Where one turn sends some rows of the set: a few examples, then the rows asked
Duk: [ -6   7  -9  -4  13  -3  -6   0   8  -9  -3 -27  -8  -4  -7  -5  -8  -7
   2   7  -6   6  -2  -1   5   2   0   4   2   7  -2   1  -4 -10  -2   8]
Siv: [  0  19   9  -2  -1   0   2  11  -8   9   8  15 -11  -3   3   2  -6  -4
  -8  -4  10 -12   5  -2   9  -4 -10   1   4  -1   1  -8  -4  -4  -2   3]
kab: [  4   1  -7   3  -5 -17  -3   2   5   5  -4   2  -5  11  17   2   8  -5
   2  -6  -1  -2  -5   1  -7  -6   5  -1  -5 -18  -5  13  15  -1 -14  -2]
guva: [-3  2  6  1  4  1  9 -2 10 -9 13  5 10 10 -1 -1 -5 -2  3 10 -5 -3  5  9
 -2 -5 -8  7 16 -7 -2 17  4  7 -3 -8]
zef: [-11   1   0  -6  -7  -3  -3  16  -5  -3   3   3 -19 -10  -4   9   7  -3
  -7 -10  -4  -2   7 -16  11  -8  15  -3  10  -2   2 -14   2   1  -1   0]
bek: [  1  12   7 -12  -5 -13   9  -1  -6   4   4   4  -5   4  -1   8  -9  -5
  -2  -1   7 -18   6   5  10 -21  -1   4   5  -9   2  -5  -4  -6   5   1]
Ligi: [  0   1  -7   2  -2   1  -6  -5  10   5   5 -22   1 -15   2   1   3  -2
  -5   6  -1  -1  -3  -5  10   6  -2   7   2   3 -10   0 -12 -11 -11  14]
kegap: [-11  -1  -3  -8  -3  -3  -1   6  -5   0   6   1 -16  -2  -6  10   5  -5
  -3  -5  -6  -3  10 -11  19 -15  21  -3   7  -5  -1 -12  -2   4   6   3]
Zibu: [  4   8  19  -1   6   2   4   9  -7 -13   2   2  -2   2   5  -8  14   2
  -5  -1  -9  -1   1   1 -14  -2  -1   9   4   1   3  -6   1  -2  -8 -10]
sut: [  2  -5  -9  -2  -2  11   1   6   3  -3   1 -13   0   5  -5   1   2  -8
   3 -20  -5   9   4   1  -5  13  -3 -17   5   5  -1  -5  11   4   5   6]
Pim: [  3  -5 -18  -2 -17  10  -3  -5  -6   1   7 -10   9  -1  -3  -1   5   7
  -4 -12   1   0   1   1   0  16   1  -3  -1   2  -6  -5   6   8   4   1]
nedip: [-10   2  -1   0 -11   0  -7  16   2  -5   2   5 -24  -8  -1   7   8   1
  -8  -8  -2   0   4 -18   6   2   4  -3   9  -4  -2 -15   6   1  -8  -2]
bil: [  3  -2 -11  -2  -5 -18  -2   1   3   7  -9   4  -4   6  14   3  10   1
  -2  -8  -3  -3  -5   2  -8  -3   7   2  -6 -16  -4   3  14  -3 -16  -9]
rima: [  0   1 -14 -10 -16  -6  -2   1   0  -7  -2 -15   9  -4  -5  -3  -2   0
   5 -18  -4  12  -1   1  -7   6  -2  -5   6   7   3   4  11   4   5   2]
fet: [  3   7   5 -13  -1 -10   8 -11   1   2  -1   5  -1   8  -4   6  -7  -4
   1   7   4 -15   7   4   9 -20  -5   5   2 -10  -2 -10   0  -2  11  -1]
pap: [  2   2 -14  10  -7  15   4   4  -4   3  13 -16   3   4  -1   5   5  -6
  -2 -12   0  -3   5   0   2   7   9 -12  -2   1 -12  -7   6   8   9   7]
sivi: [ -6   2  14  -5   9  -4  10  -1   2   1  12   6  16   1   6   2   5  -5
   0  -6 -11   1   7  10  10 -11   4   5  12  -2   4   9  -9   6   0   1]
sutup: [-10  -1  -7  -9  -4  -6  -2  -4   1  -4   3  -1  -8   5  -6  12   2  -8
   3  -2 -10   3   9 -12  19 -21  14  -1   8  -7   0  -1   0   8  13   7]
Rekiv: [ -1   7 -11  -6   1   1 -10  -7  -2  -5   1 -22  -2 -10  -4  -6  -2  -1
  -2  10  -6   2  -3  -5   6   2   3  13  -1   7  -2   5  -9 -11  -4  12]
mida: [ -2   1 -15   2  15   0  -4   1  -9  15   1  15  -7   8   6   0   2 -10
   5  -5 -10   3   2   1   4  -3  11  -3   0  -9   3  17  10   2  -4   4]
Petub: [  0  21  10  -2   1   2   0  10  -5   8   5  21  -7  -6   3  -3  -5   0
  -3  -1   5  -3   4  -6   2   1 -20   2   7   1   4  -7   2  -4   0   5]
kobi: [ -8   1 -12  -1 -16  -4  -8  -9  14  -6   2   7  -7   7  -3   4   4   0
   6   9  -5   7   4 -18   8 -10  -7   3   7 -11  -6   4   9  14   8   4]
kir: [  1   4  -6   1   7   5  -9  -8   7  -6   0 -24  -8   0   2  -4   2  -4
  -1   7  -3   4  -1  -2  10   6  -4   4  -5   3  -7  -3 -11  -6  -5  15]
Vure: [-4  1  6 -1  2  0 10 -5  6 -1 16  7 16  6  4  3 -3 -3  1  6 -9 -3  7 11
  7 -7 -1  7 14 -5 -2 15 -4 10 -1 -2]
dala: [ -2  -5 -17  -2  17  -2  -3   1 -10  16  -1  16  -6   1   4  -1   4  -3
   2  -8 -13   2   2   1   4   3  14  -4  -1  -8   4   6   9  -1  -5  -1]
parar: [ -6   6 -14   3   8   0  -5  -2   6   0   5 -25  -4  -8  -5  -1  -5  -2
  -6  13  -2  -4  -1   0  11   5   4   6  -2   3 -10  -3  -7  -8  -5   5]
refof: [ -7   2  -4   2 -18   0 -10  11   8  -5   3   8 -17  -6   1   3   8   5
  -4  -1  -1   3   1 -21   0   3  -7   2   8  -7  -4  -8   9   5  -6  -1]
kosu: [  2  16   5  -3   4   0   0  -2   1   9  -2  20  -3  -1   1  -5  -3   1
   0   6   1   0   4  -7  -1   1 -26   3   5  -2   0 -12   6  -1   4   2]
pugis: [ -1   2  -3  -6   2  -1  -8  -3  10  -4  -4 -22  -3 -10   1  -2   2  -7
   2   1  -5   9  -3  -8   5   2  -7   3   3   7  -2   5 -10 -12  -7  21]
Kuru: [  4   7   3 -14   0 -11   6 -13   4   3  -6   9   3   5  -5   2  -7  -3
   5  10  -2  -5   4  -2   0 -16 -16   7   5  -8   0  -9   4   0  12   1]
mal: [  1   6  21  -5   6   1   4   6 -11  -5   7   4   4  -3   8  -4  17   2
  -7  -7 -10  -3   3   3  -3  -5   7   9   3   2   4  -8  -6   0  -5  -5]
fer: [  3   4   6   0  -2   0   6   3   4 -12  10   4   4   6  -1  -5   0   1
   0  12  -3  -5  -1   5 -14  -1  -8  12  11  -4   0  14   8   2  -6 -11]
bal: [ -1   1 -15   2  -8  -1   1  -2   6  -9   3 -19   7  12   0  -1   1  -2
   2 -13   1   5   4   7   3   8   1 -13  -5  -2  -9  -9   8  12   7  -1]
lamo: [ -2  -7 -13  -7  14 -10  -1   2  -5  12  -9  12  -3  -1   5   0   6   2
  -1  -9 -14   3   0   3  -3   5  14  -1   2  -8   4  -2  11  -3 -12  -7]
rane: [  3   6 -11   8  -2  -7  -4   2   0  10   1   5  -6  14  16   3   5  -8
   4  -3  -1  -3  -3  -1  -2  -8   7   0  -5 -18  -4  20  11   0  -9   4]
sarod: [ -8   4 -10  -3   3  -7  -2   5   8   3   3 -23   0 -20  -3   1  -7  -7
  -2   6  -4   1  -4  -2   4   2   1   7   9   8  -5   3  -5 -14  -7   8]
legi: [  1  16  11  -7   1  -8   6   9  -4   4   6   6 -12   3   2   5  -8  -9
  -3  -6   9 -14   7   4  11 -14  -5  -1   5  -5   3  -7  -4  -6   1   2]
Tomo: [  1   1 -13  -2 -14   8   1   9 -12   5   8 -11   7 -11  -5   2   2  -4
  -1 -17  -5   4  -1  -4  -9   4   6  -5   7   9   0   5   7  -1   6  10]
zusi: [ -3   3  19  -3  12   0   8   2  -3  -2   9   6   9   1   8   0  13  -3
  -4  -9 -12  -1   8   8   8  -7   8   4   4   0   3  -5  -9   5  -2   0]
Tola: [ -5   1  -6   2   9   0   0   2  18   0   2 -24  -4  -8   0   3  -2 -10
  -2   4  -4   2   0   0   9   6  -6  -3   5   3 -10  -5  -7 -10  -9  11]
tenuz: [  6   6  11   3   1   5   2   6  -1 -15   7   3  -2   6   2  -6   8   5
  -4   8  -5  -7   0   1 -16   1  -6  11   6  -2  -3   2   6   1  -9 -13]
kuge: [  4  10   2  -9  -1  -5   2 -11   2   7  -3  17   4  -1  -4  -4  -3   5
   2  10  -2  -2   3  -6  -2  -4 -22   8   5  -6  -1 -10   5   1  11   1]
Poga: [  0   6 -14   6   5  -2  -6   2  -7  12   4   9  -5  12  11   1   1 -10
   7  -4  -6   1  -2  -1   1  -8  10  -1  -1 -11   0  22   9   3  -5   7]
Zatu: [ -9   2  -8   1 -18  -4 -12   1  13  -7   1   8 -10   0  -1   1   5   2
   2   4  -3   9   1 -22   0  -1 -13   4   9  -8  -3   0   9   9  -1   1]
lazu: [ -1  -7 -12  -4   6 -16   0   1   3  10 -12   6  -4   2  10   2  10   3
  -2  -7  -8  -1  -3   4  -6   4   9  -1  -3 -13  -2  -6  13  -2 -14 -11]
Rem: [ -2   8 -11   2  -6  -3   4  11   0  -4   4 -22   5   2  -3   4  -3 -12
   7 -18  -5  10   2   0  -5  -4   4 -13   4   5  -3   3  12   3  10   6]
damu: [ -4   8 -18  -1 -20  -2   0  -1  -8   0  10 -18  15  -3  -2   1   0   2
   0 -12   0  -1   0   0  -3   0  10   1  -3   2  -6   2   7   7   8   1]
zabo: [-10   0 -12  -7 -11  -6  -4 -11   7  -4   3   2  -2   5  -5   7   0  -3
   7   4  -7   5   6 -16  13 -17   7   4   9 -10  -3   4   4  13  14   8]

Kuru goes to legi
Rem goes to sut
mal goes to fer
Now these:
sutup goes to nedip
lamo goes to kab
Duk goes to Tola

Where one turn sends some rows of the set: a few examples, then the rows asked
nipim: [  6  -7   5   7  -5   7  11   2   0 -13   0   5  -6   0  14  -7   0]
Kavi: [ -7   2  -2  -7  10   4  -5  10  -4  -8 -19  -5   1   7  -2  -4  -3]
nuget: [ -9   6   1  -6  10   7 -11   6  -3  -9 -15  -2  -1   6  -3  -3   0]
fube: [  0  -7  -7  -1  -4  -8  10   7  -4   1  -6   9   7 -13   8  -3 -12]
tuke: [  4  -8  -3  -9  -2  -9  10  10  -3   5   4  -3  -1 -10   7  -6 -12]
rof: [  2  -3  -3  12  -7   4  10  -5  -2 -14  -8  11   2   2   6  -4   1]
Sofig: [-7  9  5  4  7 -2 -6 -4 -4 16 12 12 -1 -8  3  8 -2]
Vur: [ 1 -7  1 -8  8 -1  6 -7  2  4 13 -5 -4 18 -7 -5  6]
Gulem: [ -1  -9 -14   1   4  -9  15  12  -9   1   6  -4  -2  -4   8   3 -10]
dof: [ -1   7  -6   4  -7   0  -1 -16  -1 -10   4   4   0   7 -15  -3   6]
vozib: [ -3  -1  -3   6  11  -4  11 -11  -2  13   5   2   1  17  -4   7   5]
Fop: [ 0  2  3 20  1  4 11 -3 -4 -2 -4 11 -2  0 13  5  1]
nik: [ -3   7 -15   5  -4  -4   2  -5  -9  -9  14  -9  -8   2 -12   2   1]
Veka: [ -9   3  -3  -2   7  -1  -8   5  -7   7  21   5  -6 -12   5   6  -5]
zar: [-7 -8 -6  1 15  1  5 -3 -4  5 17  0 -5 18  1  5  5]
doged: [ -3  -1  -4  16   0   9   5   2  -8 -14   8   7  -9   0  13   3   2]
gul: [ -4  -2  10 -11   6   2  -8   1   1  10  19   6  -4  -5   4  -3  -2]
zorig: [ -6  -4  -3  -8  10  -5  -1 -12   2  11   9   7   5  14 -11   0   4]
fugof: [-10   1   1 -10  15   6  -9  10  -2  -4 -15  -1   1   6   0  -3  -2]
Zut: [  1   0  -8   4   2 -14  14   4  -7  13  -2   0   4  -8   3   5 -11]
Sak: [  0  15  -7  12  -7  -6   4 -11  -7  -2   3  -1  -3  -2 -11   4   0]
gade: [-7 -4  3 -9  7 -4 -6  1  0 14  9 16  6 -9  5  0 -5]
Nokef: [ -9   5   0  -9   9   4 -11  10  -4  -7 -16  -3   1  -1  -2  -3  -4]
zukes: [ -9   5  -2 -11  11   2  -9   7  -3  -5 -14  -6   1   6  -7  -4  -2]
dogap: [  4   7  -1   1 -10   0   1  -8  -2 -13   9  -6  -8   0 -10  -7   3]

vozib goes to Sofig
fube goes to rof
Now these:
zukes goes to fugof
tuke goes to nipim
zar goes to Veka

Where one turn sends some rows of the set: a few examples, then the rows asked
Lovak: [ -2 -12 -10  -2   2  -3 -14   6   3   1  21  -1  -1   8   2   1  -6   3
  -4 -14  11   0  -8   2   7  -5]
kedi: [-4  1 -1 -6  1 23 -6  4  7  0 -9  3  4  6  8  4  5  8  3 -2 -3  1  8 -3
 11  3]
tukal: [  2  11  -5 -12  15  -1   0   8   2  -4   5   8   3  -4   3   8   3   5
  12  16  15   8 -10 -11   3  -4]
viri: [ 6 -6  7 -4  3  2 14 -1  8  7  3  7 11 -5  4 -5  1 -6 -4 -4 11 16  2 24
  1  4]
Gir: [ -2   4 -11  -5  11  -1  14  11  -6  -5  -4   2  11  -8 -11  12  -8   4
   6   6   6  10 -12   4   3   1]
Gibo: [-4 -8 -3  2  3 10 -7  4  5  4 20 -1 -4  6 10  6 -4 -3 -5 -6  9 -3 -6 -8
  4  0]
dit: [  2  11  -7  -1   8  -8  -2   7   1   2  -4   5  -5  -4   4 -11  -5   1
   0 -18  12  -6  -7  10   5   3]
rigu: [-17   7  -7 -16  11 -10  -5  -2  -4  -3   9   9   0  -2  -2  -7   5   6
  12  13   1   3  -3  -3   8  -3]
fov: [  4  10  -6 -10  16  -2   1   7   0  -4   5   8   4  -5   1   7   2   7
  11  16  16   8 -11 -11   1  -5]
Bar: [  8  11  -6  -9  10  -9   6   4  12   6  -2   2   1   4  10 -19  -2  -8
   6 -13   9  -6   3  -3   4   5]
tes: [ 0  0 -3 18 -8  3  6 -4  2  3  6  6  9 -3 -7 -7 15 -2  7  1 -8 -2 -8 13
  0  7]
Piz: [  0   6 -12  -9   9  -1  20  12   7  -1  -3   0  17  -1  -4   7  -5  -5
  13  12   3  10  -6  -6   4   5]
Lise: [-10   1 -11 -10  10 -15  14   5  -5  -4   2   1  15   1 -18  -2  -8   1
  13   4  -7   3  -2   1   7   2]
Musul: [  2 -14  -1 -13 -10  -5 -11   6   7 -14   8   1   4  -1   3 -15  13   1
   2   1   4  15   4  14   3   1]
menaz: [ -1 -13   1  -5  -4   5  -5  -3   3 -10   9  -2   5  -4   1 -22   4  -2
  -6   8   5  11  11   5  -1  -7]
suf: [ 11   0   4   1  -1  -6   8   6  15  -2   5   6  19   6  -3 -10  -6  -2
   1  -3  13  12   4  23   8  -6]
Buzes: [-21   6 -10  -8   4  -3  14   5  -2  -2   0   2   8  -3  -5   2  -4  -4
  10   8  -7   2  -6   4   8   9]
mudes: [ -1 -11  -7 -11   6   2  -5  -1  10   9  21  -3   0  10   9  -2   0  -8
  -1  -8   6   2  -1  -9   3   2]
dimob: [ 12   0  -2   6 -13   4  11  -7  17   4  -1   8  15  -4  -5  -3  12  -8
   6   4   5  11  -4   2  -1   4]
Pusog: [ 5 -6 17  2  1 -1 10  9  9 -3  8  7 15 10  2  1  8  1 13  0 -5 -1  6 15
  6 15]
fiz: [  9  -7  -2 -10   7   9  -8   5   1  -4  -9   3   9   8  -7   2   4  17
   7 -10   0   1  11  -5  10  -2]
lato: [ 14  -1   7  10  -2  -2  -3  17   6 -18  11   1   0   0   6  -9   4   0
   5   8  11  -5  -2   0  -5   2]
sefa: [ 16 -10  11   0   7  -3   4   9   0  -9   9   1  -2  -6   6  -9  13  -3
   3   4   9   0   0  -3 -12  11]
zepim: [ 11  -3  -3  11  -4  -8   7  -4   7   2   8   5  18   4 -13 -12  16  -1
  14  -1  -9   0  -1   6   0   5]
tenad: [  9 -15  -4  -9   7  -5  -8   7   7   2  20  -1   4  12   2   5   0   2
   4 -13   8  -1  -4 -11   4   1]
takop: [ 13  -4  -3  11 -12  -3   4  -5   7  -1  -2  10  15  -8 -16  -1   7   2
   4  -3   9   9  -9   9   1  -2]
letib: [ 3 -6 17 14  7  5 10  3 -3 -2  8  5 13  4 -6 -3 -1  5  2  1 -1 -4  8 14
  4  3]
Zopu: [-16   8  -7 -16  11 -11  -5  -1  -2  -3  11   7   2   1  -2  -7   4   6
  14  14   0   2  -2  -3  10  -4]

takop goes to tes
dit goes to kedi
lato goes to menaz
Now these:
letib goes to viri
Gibo goes to mudes
Lise goes to Gir

